Rotation paths and how fast each direction turns (degrees each step):
Each turn is a multiple of 5 degrees from 10 to 175, or 0.
Each row of a path follows its step; steps can be skipped.
Path 1:
step 7: [ -2.4  -5.7 -14.4 -25.3  22.1   9.5  -7.1  13.3 -23.8  -3.5  21.4 -17.5
  -3.5 -10.5  16.0  -6.1 -12.5  13.8   8.4 -17.4   0.5  20.5 -10.7  -9.4
  -0.1  10.9   5.1  -7.7   4.7  -5.1  14.3  21.4  -3.5  -9.9  -0.4 -20.0
   1.1 -18.6   1.3  -9.4 -11.4   3.0   5.7  19.0  -0.1  -4.0  12.0  -8.7
 -19.6  12.2   7.2 -31.3 -14.3  38.6  16.3 -21.6   2.5  14.8   2.6 -12.6
   2.6 -21.4  -0.5 -11.9   5.3  -2.4  -4.0  -3.4  -1.4 -22.0   1.8   1.8
  -8.5   2.9  -4.1  -1.7   1.5  -3.4  23.5 -14.2  11.0  19.1 -31.3]
step 8: [ 12.9  -3.6 -29.3  -6.0  12.8  -7.9  -0.1  16.1   7.7  -2.3   0.4  -4.5
   4.8   4.0 -22.5  -1.7 -19.5   1.2  20.7 -14.4 -23.2  -0.9  -7.2  23.0
  18.0 -13.3  15.2 -17.5  18.2  -5.3  25.1  22.2  16.5 -14.2   3.6 -11.3
   4.0  12.2   0.8 -16.0   4.8   6.0  -5.1   4.5   8.7   2.0  16.3  -7.7
 -14.6   1.3   6.9 -16.6  26.1  21.6  28.1  -2.1   5.0  10.6 -12.4   1.9
   9.4   6.9  -6.3  -5.0 -12.2  -0.3 -15.7  16.4 -26.3  -3.8  -6.3  -0.3
  10.7 -16.9 -12.5  20.4 -11.4 -22.2  22.9  -4.9  -0.9  17.9 -11.1]
step 13: [-27.3  -9.0 -24.3   3.1   3.1   0.0 -17.4   6.1  -4.9   6.0   4.3  -5.6
  20.6  -8.2 -40.7  25.5   9.0  -3.6  10.4   0.3   5.6  -7.3  -8.6   8.2
  -5.9   4.4  21.2  -2.8 -13.1   2.4   2.8 -30.1  -4.0   2.6  14.9 -12.7
   0.4 -18.4  14.2   3.5  -6.7  14.7   4.5 -38.4  -4.6   8.4   8.1  12.8
 -18.0   5.2  34.0 -16.4  10.5  14.6  19.3   4.2  -5.9  13.2  -2.2  -8.4
   5.4   2.1 -16.0  14.8  13.1  -5.1 -12.6  -0.4   8.7  -4.9  -7.7   2.7
  14.2  -3.8  17.5   6.1 -16.9  -7.1   6.1  -5.2 -13.2 -27.4  -6.0]
step 15: [-35.4  13.4  16.5  -6.2  12.4   0.8  20.1  -7.9  13.0 -15.1 -13.8  19.1
  -5.5   4.6   0.6  19.1  31.7  10.8  13.3   9.7 -13.2  -0.5  16.7   5.7
   8.3  10.4  -4.1   2.6 -19.5   4.8   9.3   2.3 -20.4  -7.4  15.9  -1.7
   9.8 -11.9  -0.2   8.6  24.9   5.6   5.5  14.1 -17.3  -2.9   1.5  -3.7
 -29.9  22.3   0.4  -7.2 -26.2  21.4   6.1   1.5   2.6  -1.2  -9.3  -1.2
  12.0  12.8 -29.2   4.7  12.6 -19.1 -19.3 -13.1  -2.0  -7.6  -3.3   9.9
   2.9 -14.2 -19.1   1.5 -12.9  -9.7  23.4  -9.5   4.6   5.0 -10.5]
step 16: [-17.3 -14.3 -24.9  -5.4  22.8  10.9  15.1   4.0   3.7  -9.5   0.7  20.4
  13.7  19.9  -1.0  33.4  22.1  14.8  19.5  16.6   2.5   8.6 -16.4  -9.7
   3.9  -4.8  -4.9  -1.3  -5.9   0.0  11.1 -24.9   9.8  -3.9  -4.8  -4.5
  -3.8  -9.0  -3.4 -12.5 -14.4 -16.6   7.9  15.3  -1.2  15.6 -11.6  -7.4
 -40.4  13.4  23.4  -4.8 -11.4  11.2  10.9  -5.3  -8.6  11.7  -7.7  -5.7
   0.1  20.8 -25.9   5.2  15.6   1.3  13.8  19.7  -3.3   5.1  12.9 -15.1
   5.6   5.9   2.0   3.1  -3.2  -2.3  21.1   4.2   7.9  16.6 -16.7]
step 17: [-17.9 -14.2 -15.4 -28.3  18.2   1.0 -19.2   7.1  -2.1 -17.9  -5.4  -6.7
  11.1   0.8 -16.7   3.7  17.3   1.3  37.1   3.0  10.4 -11.3   2.3   7.3
  15.4 -22.7   1.6  -0.1   3.6  -9.6   9.7 -39.0   5.1 -18.7 -13.4  -3.9
 -30.3   5.8  -5.7  15.8  -3.0 -14.0   9.6  -4.2  -5.8 -15.0  15.5 -14.7
 -29.4  -9.7  12.5   2.0   4.6  -3.8   7.0  14.7  18.0  -2.3  -8.0  12.0
  -9.9   4.6 -16.5  10.8  -4.6 -16.4  -0.7  16.5  -3.9 -32.8 -10.4   5.9
   5.5  -5.1   6.3  -7.7   4.6 -15.2   8.2  -9.1  -0.3   7.2  -4.0]
step 29: [ -5.2 -26.5 -26.4   0.6   0.6   2.9   9.5   4.3  -4.2   7.9  -7.8  -6.4
  -1.5   4.8  -6.6  10.9  13.1  11.8  25.0   6.4  11.4  15.6  -0.5  18.3
   9.0  -2.1   6.2  -8.0   1.3 -17.0  22.1 -21.0  12.6   6.6  -2.5  -3.4
  -9.9  -6.9 -21.7  -7.6  -3.0 -10.2   0.2   8.7 -23.2 -15.4   4.6   0.3
 -53.4  -5.8  33.0 -14.7  19.8   9.3  18.9   4.5   2.4   6.1  -6.8  16.4
  14.7   9.2   6.2   4.6  -2.9   0.2 -11.3  -3.8   8.9  -3.1  -9.2 -11.8
  13.1   9.2   9.2  10.2 -13.8 -25.9  21.6   3.1  -2.5  -9.1  -6.8]
step 36: [-17.6 -12.0  -1.9  -1.0  23.9  -2.9   3.4   7.9   5.2  -8.8  22.5  31.1
   7.6  -9.2 -12.4  13.0   0.0 -13.5  12.7  -0.2   5.3   3.5  18.0   8.2
  20.8  17.1  -7.1  -7.6  -3.5   0.4  -5.9 -14.8   4.5 -24.2 -12.8  -7.1
 -15.8 -20.8   2.1 -14.0  10.9  -1.5 -15.4  15.0  -6.9  25.0  -1.8   2.9
 -16.2   0.6  -5.9  15.1 -17.9   4.0  12.6  -8.6  -3.7  13.1  -9.4 -42.9
  -1.6  -3.7 -16.2  10.2  -2.1   6.2 -20.9  -7.6  -9.1 -36.1   1.3  14.3
 -12.3  -9.5 -20.5  -5.0   3.6  -7.6   9.6  -2.6   7.1  15.7 -14.7]
step 41: [  5.3  -8.6   4.4  15.5   4.0 -14.2   0.2  14.6 -13.7  -4.9  -5.9   0.9
  -7.2 -23.5  -2.3   7.1  -7.8   4.0  21.0   9.0 -11.5  15.6  -4.5  14.1
   3.6   4.1  -8.5  -9.9  12.4  12.9  25.2   7.2  19.0  17.1  -5.7  -6.0
  -4.6   4.4  -9.2 -15.2  13.5   1.7  -9.8  21.9 -25.4   1.2   6.0  -3.7
 -28.1 -18.2  21.8 -27.8  15.1  11.5  34.6  -7.2 -13.5  22.9 -20.6 -12.0
   7.0  22.5  -7.6   1.1   1.5   8.9  23.9   2.9  -6.0  -8.0 -21.2   7.3
   6.9 -10.5 -10.5   9.2 -24.0   8.2  10.2   6.2   2.3 -10.4 -13.3]
[-0.5  3.2  2.3  0.6 -1.9  4.3  3.3 -1.1  2.4  2.0  0.3  1.5 -1.4 -5.4
 -3.1  1.8  6.9 -0.7  5.4 -1.0  2.1  0.8  2.3  3.5  2.0 -4.4 -2.6  5.7
  3.0 -0.6  1.0  5.2 -2.2  0.8 -2.7  2.7 -0.2 -2.5  2.7  1.0  3.4 -2.6
  2.8 -2.8  5.1  3.4 -2.2 -3.7  4.8  1.0 -4.9 -4.1 -0.8  3.0 -3.3  3.7
 -0.8  1.7  4.1  1.1  0.2  1.6 -1.4  1.3 -3.7  3.5 -0.7 -3.0 -4.4  1.8
 -0.9 -3.4 -2.5 -4.0 -4.9  1.4 -4.4 -3.1 -0.3  1.3 -4.2  4.1  5.5] : 115
[-0.6  1.0  0.5  4.0  2.9  3.4  3.0 -2.3 -0.6 -1.0 -0.1  0.4 -0.3 -0.3
  0.4 -4.2  3.9  4.0  4.8  3.4  1.4  0.6  0.6 -1.0  2.0  5.1  1.7  3.2
  0.2 -1.3  0.2 -2.0  2.9  2.9 -1.2 -5.7 -2.7  4.0 -5.9 -1.3 -3.6  1.1
 -2.9 -5.3  4.2 -1.2 -1.8 -6.1 -7.3  1.6 -0.5 -0.1 -1.5 -4.3 -3.4  3.0
  2.5 -1.6  0.5  4.9 -2.3  1.7 -1.5  0.0  4.3 -6.5 -2.1 -0.6  0.3  4.1
  3.9  4.6 -0.7 -1.9  0.7 -3.1 -4.6  6.7 -1.3 -2.3 -3.9  1.6 -1.1] : 25
[ 1.0  3.3 -2.6 -0.7  1.0 -1.8 -0.2 -2.2 -0.2  2.0  0.5 -1.0 -2.4 -9.3
 -3.8  1.3  2.7 -4.3  2.7  2.7 -1.2 -1.3 -4.0  5.6  0.2 -0.6  3.0  1.6
  0.7 -3.1 -0.3 -5.6  2.9  2.6 -4.5  1.5 -3.6 -4.1 -3.1 -7.5  0.7 -1.3
  5.2 -2.9 -1.2 -4.3  0.2  5.1  0.2 -2.6  2.3  3.9  6.9 -3.4  2.6 -0.9
 -0.8  0.1  1.3  1.0  0.1  0.9 -1.5 -3.1  2.5 -2.5  7.3 -1.2 -0.6 -0.2
  0.5  3.6  1.2  1.6 -5.0 -0.5  4.2 -2.1 -1.9  1.0 -1.2 -4.6  1.6] : 90
[ 3.5  1.4 -1.8  3.6 -4.6  2.0 -0.1  3.4 -5.4 -0.3 -3.1 -1.9 -3.3 -2.1
  1.9  1.4 -2.1  0.9  3.6 -1.7 -4.5  4.6  0.6 -0.4 -8.3  6.9  4.0 -2.8
  3.7 -3.4  0.1 -2.8 -2.5 -2.7  0.6 -0.9 -0.2 -0.3 -3.5 -2.1 -0.4  3.2
  1.7  0.2  0.3 -3.7 -0.1 -4.2  1.1 -5.2 -1.2 -1.2 -0.9  0.9 -6.4 -5.7
 -0.9  4.0 -2.6  1.7 -0.8 -3.8 -1.6 -0.1 -4.7  7.1 -0.5  3.3 -4.3  1.4
 -2.0  3.3  0.0 -4.6 -0.6  5.3  2.6  1.8 -0.1 -0.3 -1.2  1.6  0.0] : 20
[-5.5  1.4  8.3  6.6 -1.0 -1.8 -1.8 -1.4 -2.0  1.8  6.6 -0.8 -1.2 -0.7
 -2.9  5.5  2.4 -4.6 -3.5 -0.8 -0.1  5.1 -1.7 -2.1 -3.3  2.2 -2.9 -2.2
  2.2 -2.6 -1.4  2.7 -0.8  2.6 -0.5  2.7  2.8  5.5  5.3  4.6 -2.2  4.5
 -1.9 -4.3  1.4  0.4  3.7  3.0 -3.2  0.9  4.0  1.6  1.0  1.7  0.1  0.9
  1.1  0.4 -3.9 -2.2 -2.5  6.0  0.0 -1.0 -0.8  2.4  1.7 -2.2 -1.1  4.3
 -1.1  5.5 -0.4  0.1  2.7 -0.7  0.9  0.3 -3.5  1.3 -3.9 -4.4  3.0] : 35
[ 0.6 -3.6 -2.9 -1.2  3.8 -3.4 -2.4  1.8  0.8  2.9  0.2 -1.2  6.6  4.1
 -3.5 -2.8 -0.1  3.3  4.7  0.5  2.2  3.6 -3.7  1.9  0.2 -4.2  2.8  5.5
  0.7 -2.1  2.8  2.7  0.0 -3.3 -2.0 -0.5  2.3  2.3  1.4  5.4 -3.9  0.1
  2.3  0.5 -3.9 -2.7  1.2  1.0 -2.6  1.0  1.2  1.4  5.4 -4.5  1.6 -0.2
 -3.1 -1.8  4.8  0.4  3.5 -0.9 -4.0 -2.0 -2.5  3.3  3.3  2.7  1.8  7.2
 -2.4  0.7 -2.1 -4.6  5.6  4.7  1.7  1.7  5.3  1.8 -4.7  2.7  1.5] : 85
[ 0.2  1.0  0.5 -1.7 -2.8 -3.8  1.7  0.2 -1.1 -3.1  1.7  0.2  2.5  1.4
 -0.1  2.8 -6.7  0.5  2.2 -3.8 -2.9  1.6 -2.5  1.9  0.1  3.6 -4.6  5.4
  2.5 -3.6 -0.9  0.4 -0.3  0.1 -4.7 -3.9 -4.9 -0.8  5.1 -5.5 -3.3  3.7
  1.7  3.3 -3.4 -0.5  1.2 -0.9  4.1 -1.4 -3.2 -2.1 -3.0 -3.0  2.4  6.6
  6.5  0.3 -3.7 -1.3 -0.8  4.6 -1.4 -0.1 -4.4 -3.4  3.4  0.5  5.1 -0.4
 -4.7 -4.0 -4.4  0.0 -2.4 -1.0 -1.0  7.1 -1.9 -0.6  1.3  1.6  0.6] : 20
